The rows of X fall into 3 groups, which share some directions, and each row is roughly a mix of its group's hidden directions.
X, 110 rows:
[[-13.7 -31.1 -13.8  30.7 -12.2  -5.4  25.4 -14.5 -10.3  15.4]
 [-16.0  22.6  15.4 -26.6  18.6  10.9  21.5  -1.2   3.6  31.9]
 [ 23.5  -7.7   1.2 -15.7   1.9  11.7 -45.2 -15.2 -16.6 -10.6]
 [-13.7  24.6 -10.2 -16.8  -0.4  -6.6   3.9  -2.5  10.0 -48.1]
 [ -5.9  19.4  -5.5 -10.2  15.4 -22.3  40.0  27.2   5.6  -4.1]
 [  5.2 -20.8   2.3  39.7 -14.2  18.0  -0.2   4.2  30.1  13.3]
 [ -7.4  34.8  -4.6  -3.8   2.4 -14.4  41.3   4.2   5.4 -20.0]
 [  0.8   5.5  35.9  -5.2   7.4 -11.8   3.5 -16.6  23.0 -36.2]
 [ -8.6 -29.9   7.1  20.4   2.7  23.1  18.3   3.2  19.0  31.4]
 [ 10.2   6.2 -18.1 -16.2 -14.9   8.8 -25.8 -42.3  -2.2 -13.0]
 [-19.8 -31.8   0.5  21.1 -28.8  12.4  -1.2   8.5  26.1  -8.9]
 [ 38.7 -11.1 -20.5  20.8  -8.8 -24.9  -6.4  11.5 -17.4   4.5]
 [-20.1 -33.1   0.9  31.5 -20.5  -2.4  15.2 -16.5  10.2  11.7]
 [-13.8 -37.8   6.4  24.1 -14.8  -1.2   4.2  11.9  -4.0  32.1]
 [ 50.5  21.0 -16.3   5.6  -4.4  -9.6  10.9  -6.8  -9.7  -1.5]
 [ -3.7  41.5  13.3  14.5   6.8 -10.9  19.8  21.9  -5.0  21.8]
 [ 22.7  18.5  26.5 -20.8 -13.8  26.0  -1.3 -26.8   7.9  -5.1]
 [  6.1 -26.1  -8.3  13.8   3.9  24.9  24.2   9.0   8.2  36.3]
 [ 27.1 -43.3   2.3  -3.7   0.6  11.6 -15.5 -11.0   2.8 -23.3]
 [-30.0 -28.5   9.0  24.0  -8.5   7.0  17.6  -2.4  16.8  24.1]
 [ 37.9  29.1  -1.2 -14.9  -4.0  -5.2  -7.6 -19.8 -20.6 -15.8]
 [ 10.4  20.1   1.0  32.9  -6.1  31.1  15.2 -24.1   9.0  13.1]
 [-38.6 -32.2  15.8  21.6  -2.5  -3.5   8.8 -15.1   9.8   2.9]
 [ -2.7 -21.8  -0.8   6.1   5.6  20.1  31.2  -2.0  10.1  40.4]
 [ 28.8  17.2  -8.4 -22.7   2.5 -11.5 -16.1   8.0 -17.1 -34.7]
 [ 23.4  19.3 -11.9  -1.7   7.9 -15.8  28.9  26.1 -21.7 -17.4]
 [  6.2  24.8  -3.0  33.7 -10.6   7.6  38.8 -11.0   3.4   7.5]
 [-46.3 -19.6   5.0  -6.7  -6.6   9.4 -14.0   0.2  22.9 -14.6]
 [-33.4 -27.3  10.9   7.9  -2.7  -0.9  19.4 -29.7  12.2  14.5]
 [-11.9 -29.8 -18.5   7.3  26.3   1.7  21.1   2.2 -32.9   3.5]
 [ 29.5  31.5 -10.2 -28.6  14.1  -5.2  -9.2  -1.7 -19.7 -13.7]
 [ 34.8  13.8   8.3 -24.3  12.9 -11.0 -20.7 -19.9 -16.2  15.2]
 [-35.2 -17.8   7.3  23.2 -11.8   6.4  12.2  -0.2  19.5  28.4]
 [  2.1   1.4  -8.5  -1.6   9.4  -8.2  32.6  43.4 -17.7 -13.1]
 [-10.2 -40.1 -12.6 -22.6  17.2   9.3 -11.9 -24.5  12.2  -3.8]
 [-44.9 -15.3   4.2   9.8  -2.9  19.2   2.7   6.9  29.6   0.1]
 [-39.6  18.6  -1.0   1.3 -23.1   9.7   8.5  -7.7  25.0  19.0]
 [-35.0  25.6 -16.3  -8.1 -16.2   1.6 -21.2  -0.6 -24.4  11.9]
 [-23.9 -37.2  -5.2  -1.4  15.3   2.1  11.4  32.6  -3.7  15.5]
 [ -8.8  33.9  29.2  13.4 -13.9 -19.0  11.0  10.6   7.0 -23.8]
 [ 20.3  26.0   1.1 -10.2  -4.4  -9.1 -34.4   4.4  -1.1 -34.2]
 [  6.7  22.4  -4.1 -21.0  13.7 -34.7  12.0   7.2 -23.7 -22.7]
 [-29.5  -9.5  35.7  -9.7  -2.0   6.3  13.7   0.3  31.2 -11.7]
 [ 22.9 -17.4 -17.1  17.6 -23.5 -31.2 -19.7  -9.1 -13.3  -8.0]
 [ 30.2   9.6  14.1  -7.7  12.8  12.0 -28.4  23.9   9.5 -24.9]
 [ 14.1  -2.0  -7.0  35.0 -29.3  -3.2 -10.3 -34.9   0.4   2.3]
 [-20.7 -30.4  -0.1  11.5  -4.0  -7.4  33.4 -27.3  -6.3  14.5]
 [ 16.2   2.6  -1.5  12.3 -12.2 -18.3  35.6  15.2 -35.5  -0.9]
 [ 23.4  48.1  -2.4 -19.7   7.0   3.1 -15.7   8.0  -2.9   5.8]
 [ 24.2  26.8  13.6 -28.2  26.4   8.9  -2.1  23.8  -5.2  -2.3]
 [ 24.8 -11.7 -31.8 -27.9  15.7   6.7  -3.6 -15.2 -17.3 -17.1]
 [ -2.2 -46.5 -20.6  -6.7  20.2  18.9  12.0  -9.7  -4.0   3.0]
 [  3.1 -26.5  -0.5   0.9 -22.9  -9.7 -40.8 -21.3 -10.1 -10.5]
 [-14.4  16.8  -5.0  14.6   0.5 -10.0  49.6  16.1  10.6   1.7]
 [-34.9 -28.0   4.0  21.1 -17.0 -12.4  16.6 -20.8   5.4   4.9]
 [-29.2  44.1  16.6  15.9   1.2  -9.9   1.7  -0.5   9.6  12.2]
 [  3.3 -21.5   4.4 -21.9   6.4  14.8 -48.7  -3.1  -4.8  -5.2]
 [ 40.7  27.0  -4.2 -21.7  17.0  -5.2  -8.1  -4.6 -18.1  -8.0]
 [-27.3 -44.1  14.5  -4.7   1.9   7.4   1.7   7.7  20.9 -13.7]
 [ 44.7 -12.6  -6.7 -14.3  29.1  -6.1   4.9 -17.2  -3.7  -6.5]
 [ 15.2  24.5   9.2  16.0 -18.2  -8.3 -36.0  10.9   8.2 -24.7]
 [-21.2 -34.0 -24.7  -6.2 -14.0  -6.8  16.0  29.7  -4.9  -3.0]
 [-32.4 -18.3 -11.6   8.1 -10.0 -10.6  32.7 -14.2  -9.5  22.7]
 [ 19.9  17.7  20.1 -13.4  16.4  -2.6  18.2  -7.9 -13.7  38.9]
 [-16.7 -26.8  -6.5 -23.5  19.8   3.4  35.4 -11.5 -10.1  13.6]
 [ -6.7 -28.9   5.4   5.4  -2.2  19.4  21.7 -19.3  24.1  30.3]
 [ 42.6   2.0  -2.3  11.9 -10.8 -15.6  -6.3 -17.0 -28.2  14.6]
 [ 11.9  17.0  23.4   8.8   9.7 -24.3 -18.6  -0.8 -15.7 -36.5]
 [ 24.9 -18.4 -10.3  -6.0  -0.9 -13.7  30.8  33.9 -14.7  -7.4]
 [ 23.4 -34.8 -10.0  -7.7   6.1  -3.3  29.9  28.1  -3.9   0.6]
 [-10.3  13.4  36.7  22.9  -0.2  -7.9  27.9  10.0  -0.5  23.9]
 [-22.8 -23.6  10.9  23.3  -1.7  12.3  19.2  -7.6  17.5  32.4]
 [  7.1  26.8 -33.1 -13.9 -31.0   7.4   5.3 -19.0  -4.2  13.7]
 [ 14.9  22.3   5.0 -12.0   6.6  -8.1 -34.2   8.8  -5.9 -37.2]
 [-28.0  25.8  12.7 -31.1  15.0   8.4   7.0 -12.4  21.1 -12.2]
 [ -4.3  35.6  28.4  -9.5  19.5 -11.1 -15.0 -22.7  -2.8 -15.3]
 [ 11.1  21.3  13.7   3.5  10.8 -21.7  40.6  24.8   5.6   2.8]
 [-19.3 -13.1  13.4   8.7 -11.1  10.6  23.5  -4.4  26.5  36.9]
 [-38.5 -29.2   8.9  12.7 -15.2   0.0  12.5  -8.5  21.3  13.3]
 [ 44.9   7.9 -11.8  14.4  -7.2 -18.9   3.4  -2.5 -28.4   2.5]
 [ 41.8 -25.2   4.1  -4.7   9.5   9.5  28.2   2.9  15.4   4.9]
 [ 17.4  12.2   1.3  34.4 -12.2  27.5   1.6 -30.8   1.7  13.0]
 [  8.6  24.9  -1.7  -0.3  -1.9  -5.2 -42.5  14.7  -0.1 -30.3]
 [  7.8  21.8  34.2  -8.9  23.1   6.2 -14.8 -31.3   8.5  -6.0]
 [-15.9 -37.9 -37.8  -7.9   6.3   6.0   3.1  -1.8   5.9  19.1]
 [-32.6 -10.7   2.4  16.1  -9.5 -11.8   9.4  43.0  -7.4  -1.0]
 [ -8.1 -10.7   3.9  42.6 -15.1   6.4 -27.7 -10.2  20.7  -8.9]
 [ 21.0   4.2 -36.2 -29.7   1.9  -2.6 -14.7  -7.6 -17.0 -21.0]
 [-20.9 -16.1  -6.6  21.4 -15.4   2.6  26.1  25.7  24.2  17.2]
 [  8.4  20.3  -2.9  -9.5   3.9 -10.8 -36.6   2.7  -9.6 -38.9]
 [ 31.2 -10.4  -7.4  25.1 -23.9  -8.4 -18.2 -21.9 -20.9   2.6]
 [ -6.6  18.3  36.1  11.5  -3.8   1.6  23.0   5.7  17.2  31.2]
 [ 29.2  25.3   4.1 -18.7   1.1  -1.1 -21.9  25.4  -0.6 -26.0]
 [ 35.9  -3.8  -6.9  27.0 -20.2 -16.6   2.8  -9.2 -26.3  11.0]
 [-10.5  15.6 -11.0 -18.6  24.9   5.1  15.9  35.2  13.2 -23.1]
 [ -5.7   7.7  45.5  26.5   9.5   2.2  14.5  10.0   8.5  18.0]
 [-36.9  -8.0   1.1  -3.3  -0.7  15.5  14.7  25.3   3.7  33.5]
 [ -7.6  27.1  20.9  12.1   1.6 -16.4  35.2  11.4  25.5   0.1]
 [ 30.1 -12.3 -35.8  -3.5   0.8  -3.1 -20.1  -9.4 -28.2  -3.7]
 [  1.4 -43.3  -8.3  17.8  -2.4  -4.7 -19.4  -8.6  13.4 -27.4]
 [ 25.9  22.8  12.1  -3.1 -11.3 -10.8   5.4 -38.6 -22.0   8.0]
 [ -5.4  14.5  22.9  38.9 -27.1 -12.3  -3.8  19.4  10.4   2.0]
 [ 40.9   6.9   4.3 -14.4   3.0 -13.4  -5.8  -6.0 -37.7   6.6]
 [ 12.0  29.6   4.2 -29.7  20.8  -8.3 -16.4  10.5 -15.8 -24.7]
 [  3.1 -26.0  -6.9  24.8 -29.8  10.4 -27.4 -14.4 -12.3 -14.4]
 [ 35.6   2.5 -10.1  34.6  -9.9 -10.6  10.7  -5.0 -10.7  25.0]
 [ 34.8  25.3 -19.2 -11.3  12.2  -4.7  -7.8   6.1  -8.3 -31.3]
 [-29.6 -43.0   1.4  20.0   0.7   1.6  14.9 -16.1   4.4   5.6]
 [ -2.8  14.1  10.1 -43.2  18.8 -30.9   9.2   7.8  -6.1   1.0]
 [ 17.8  27.2  -9.0 -29.2   5.6 -19.5   0.1 -25.7 -14.0 -20.2]]
Here is one row of each group, with its name. Which group are the others in?
[-28.0 -31.9  12.9  20.4  17.0   6.9  24.2   7.7  -5.8  16.2]	<125>
[-28.5 -39.4  -3.1  23.1 -21.4   0.2 -11.4   8.2  10.1   1.9]	<63>
[  6.9  21.4 -16.3   4.5  -3.8 -19.9 -31.8 -14.7 -27.1 -22.4]	<27>

[ 40.5  -5.9  -8.6  26.5  -6.5  -1.9   5.2   6.1 -27.0  19.4]	<63>
[ 15.4 -16.9 -45.6 -21.8   5.2   7.1  -6.1   4.7 -17.6 -11.9]	<125>
[ 33.5  33.8  18.6 -17.5  20.1   6.2  -7.7  14.7  -3.2  -4.7]	<125>
[ 11.3  10.5 -11.5  45.3 -19.3  18.3   8.9 -19.8   7.4  -2.8]	<63>
[  2.7  -8.7  27.0  34.0  27.8 -15.5   7.1  18.9  16.0  -4.5]	<27>
[ 23.7  25.1  -9.1 -13.3   7.8  -5.6 -31.1   3.8 -14.1 -30.7]	<125>
[ -4.6 -44.7  16.2   3.1   2.4  29.8  -4.5   3.1  19.5   8.2]	<27>
[ 43.9 -10.2  -4.3   6.2  13.9   3.5 -23.4  -2.8 -27.8  -6.7]	<27>
[  4.4 -45.3 -30.1   2.4  -9.1  16.3  -8.8 -10.3  11.1   4.8]	<27>
